(in the rows, 128 means zero)
The rows of X fall into several groups, and each row is roughly a mix of its group's hidden directions.
X (157 x 10):
[[129 104 153 128 153 153 177 125  98 162]
 [131 118  62 129 149 147 169 133 121 130]
 [162 146 133 127 171 134  81 129 116 163]
 [164 124 158 113 137 171 176 124 109 129]
 [151 124 156  70 141 106 164 128 122 109]
 [170 131 173 116 154 156 156 124 101 123]
 [169 148 163 125 172 155 145 135 102 125]
 [ 87 112  77 114 111  99 153 127 149 121]
 [114 124 139 143  80 148 100 111 152 174]
 [140 150 186 150 107 150 122 163 126 113]
 [ 99 137  75 132 122 106  93 127 167 129]
 [166 120 157  98 159 145 160 129  93 113]
 [ 88 122  92 136  83 113 107 112 142 157]
 [173 131 178 129 128 169 143 122 106 126]
 [136 128 110 110 187 115  82 110 138 135]
 [103 155  93 152  86 126 109 144 165 121]
 [103 152 125 141  99 116 109 151 166  80]
 [115 100  99  88 130  87 156 103 107 120]
 [128 145 169 146  84 131  90 155 143 110]
 [154 142 126 124 175 126  76 125 118 161]
 [147  88 161 114 141 128 121 100  80 106]
 [170 143 147 109 101 178 154 132 119 143]
 [ 95 119  79 135 127  95  92 127 154 143]
 [126 129 113 133 179 102  72 119 127 146]
 [137 111 148 112 163 137 183 129 102 159]
 [ 92 135 101 162  87 116 102 133 163 132]
 [ 90 111  77 111 118  98 158 125 144 118]
 [109 138 110 107 103  92 105 111 169  90]
 [150 148 147 131  75 173 153 142 123 128]
 [ 78 124 127 133 104  98 159 148 146  92]
 [ 96 103 102 129  67 117 121 119 152 131]
 [ 92 138 125 159  76 109 126 141 145  95]
 [107 116 142 145  81 138 177 138 124  95]
 [125  94 168 120 138 148 170 120  86 136]
 [135 114 153 143 140 138 158 167 107  76]
 [138 130 159  88 156 123 184 133 121 145]
 [139  95 143  99  86 150 171 105 123 119]
 [108 178 117 137 174 102 130 151 146 114]
 [163 128 132 107 186 148 119 124 110 162]
 [164 130 144  93 173 140 152 121  92 128]
 [170 154 136 120 162 155 100 136 117 167]
 [143 145 186 158 128 157 119 160 112 136]
 [118 117 101 145 148 152 191 149 110 131]
 [170 130 151  97 150 152 153 129  87 110]
 [116 110 106 113 189  94 103 113 133 138]
 [123 146 163 134  91 116  86 121 170 112]
 [121 104 126 115 155 123 191 128  92 143]
 [132 132 144  79 141 108 186 147 126 125]
 [136 169 110 120 138 110  82 140 172 118]
 [115 101 120 104  91 143 183 105 133 112]
 [122 125  61 149 124 155 151 153 131 118]
 [167 109 128  82 154 155 136  98 116 149]
 [175 141 147 122 174 151 116 134 110 160]
 [101 146 126 136  95 109 101 132 175  90]
 [120 120  91 102 147  80 155 122 116  92]
 [133 114 150 118 114 158 195 139 116 108]
 [131  86 166 125 133 146 151 108  78 126]
 [139 162  95  99 122  96 132 149 174 117]
 [ 74 111  85 130 134  88 117 133 121 128]
 [157 155 153 152 153 160 121 161 103 156]
 [115 144 140 115 114  96  88  97 174 108]
 [101 174 125 155  94 127 134 148 166 110]
 [ 90 120  89 121 125  88 109 104 146 160]
 [101 106 111 184 109 160 129 126 109 152]
 [ 96 129 145 125  84 117 100 138 124  76]
 [169 134 175 136 110 174 135 126 108 125]
 [ 92 132 116 159 104  79  92 133 141 116]
 [159 113 134  84 155 123 170 108  97 127]
 [134 145 117 118 191 124  80 134 137 133]
 [115 135 121  98 110  86  97 100 163 100]
 [108 160 125 147 142 105  66 141 148 135]
 [ 97 142  91 180 116 144 109 143 142 152]
 [127 139 156 151 107 164  87 126 150 169]
 [167 121 142  80 147 136 155 105  94 129]
 [ 96 141  95 155 108 112  82 140 157 142]
 [146 129 150 118 101 174 181 139 119 115]
 [ 91 139  76 143 127 100  98 139 155 131]
 [114 135  97 163 114 161 155 171 131 103]
 [122 148 152 178 136 158 102 165 150 129]
 [153 143 183 154 123 160 113 153 115 142]
 [113 132 136 135 143 132 183 172 101 102]
 [113  98 130 167  95 139 100  99  93 111]
 [ 99 132 133 178 131 138 112 177 135 100]
 [106 145 140 172 112 146  80 153 153 127]
 [147 125 148  82 166 111 174 134 115 135]
 [112 156 128 144 106 132 118 169 147  73]
 [ 98 115  80 129 128  93  89 122 153 139]
 [154 106 129  84 101 109 162  89 123 116]
 [167 135 164 128 166 149 152 150 115  97]
 [163 117 160 104 148 148 176 116 103 115]
 [ 94 132 123 150  70 111 136 135 147  94]
 [ 90 122 116 140  73 106 140 126 149  96]
 [162 143 135 129 174 135  90 132 111 168]
 [140 113 172  84 137 119 172 120 105 118]
 [126 142 186 131 105 111  84 118 151 125]
 [132 125 171  87 152 122 178 131 112 133]
 [118 177 102 141 138 121 103 147 174 148]
 [146 143 185 158 121 159 121 159 113 136]
 [160 136 143 133 182 136 105 138 102 165]
 [171 142 168 127 166 156 148 131 102 125]
 [158 122 146 110 143 158 190 123 108 120]
 [167 140 180 120 150 153 146 127  98 115]
 [153 124 122 111 187 114  96 114 120 161]
 [151 118 152  75 157 113 167 135 115 120]
 [115 158 166 135 107 110 101 133 169  94]
 [118 126 111 119 114 106  91  79 173 135]
 [125 170 101 143 137 123  86 143 173 138]
 [ 83 120  95 142  85 112 106 117 144 155]
 [107 134 149 173 162 150 164 152 122 149]
 [136 107 103 109 166 128 164 128  80 149]
 [106 127 131 106  94  84  97 109 159 103]
 [166 161 134 137 108 122 123 112 186 112]
 [118 153 153 155 126 137 168 183 125 113]
 [152 152 134 120 184 146  85 145 123 139]
 [ 92 101 109 132 159  78 110 110 139 107]
 [155 116 138 103 152 144 190 119 107 116]
 [116 149  86 164 111 131  82 136 157 129]
 [173 136 173 119  98 167 123 113 135 133]
 [120 156 171 140 103 119  88 132 164 104]
 [128 149 183 150  96 137 124 163 140 105]
 [141 118 156  77 135 106 176 128 113 111]
 [102  89  99 102 176 118 129 101 120 134]
 [ 91 124 108 118 124  91 137  92 175 117]
 [ 92 122 107 126  81 108 127 138 150  83]
 [155 126 145  77 169 118 165 141 127 134]
 [150 100 136 109 119 155 190 116 109 124]
 [131 146 179 159 101 152 126 167 131 112]
 [116 148  87 167  95 132  95 128 160 132]
 [149 166 146 144 147 144  86 122 167 153]
 [ 96 122  84 141 122 100  81 131 151 147]
 [163 138 132 118 180 137  92 125 113 163]
 [ 94  88 118 114 160 140 174 123 112 108]
 [164 115 144  81 137 132 158 112  91 106]
 [ 92 137  98 148 113 102  76 139 150 139]
 [ 83  99 111 139  94  88 142 112 136 108]
 [107 142 141 179 124 139  94 163 159 118]
 [141 119 108 143 102 124  66 111 135  93]
 [110 143 124 149 136  99  59 135 140 136]
 [153  93 161 111 166 134 132 107  85 129]
 [ 90 126  84 126 139  81 111 112 148 145]
 [117 139 138 146  69 159 160 144 130 104]
 [145 122 123  99 143 104  84  81 135 154]
 [127 123 133  86 128 105 192 148 121 121]
 [167 145 177 126 159 153 147 131 102 120]
 [ 94 113  87 128  78 120 144 123 161 129]
 [ 99 145  97 151 143 102  78 145 146 147]
 [166 120 144  85 151 140 159 110  90 130]
 [ 97 105 115 124  76 117 166 111 140 104]
 [134 101 122 110 101 121 176 132  97  85]
 [102 125 121 135  75 138  90 109 141 165]
 [169 122 169 110 173 144 129 118 100 137]
 [126 156  85 151 129 125  82 142 165 133]
 [ 85 138  88 139 117  93  96 136 157 127]
 [116 148  95 158 106 148 116 165 154  91]
 [ 98 107  91 107 108 108 179 122 137 112]
 [144 100 130 106 111 149 193 114 114 117]
 [135 109 115 111 171 128 166 128  78 148]]

One row of each group comes first, with its name. Which group is each row after those in?
[112 140 149 112  85  95 115 138 155  84]  F
[107 146 100 161  93 128  80 134 153 113]  M
[ 88 129  91 130 122  95  96 109 151 160]  A
[114 132 128 153  80 136  74 132 149 147]  G
[115 109 132 117  87 146 187 124 130 100]  V

[112  92 148 159 105 144 111 101  82 114]  M
[115  98  98 104 176 111 107  92 129 140]  V
[165 142 147 128 105 160 120 172  99 101]  F
[122 140 142 140  82 172 166 148 127 104]  V
[112 155 122 164  90 137  81 144 152 136]  G
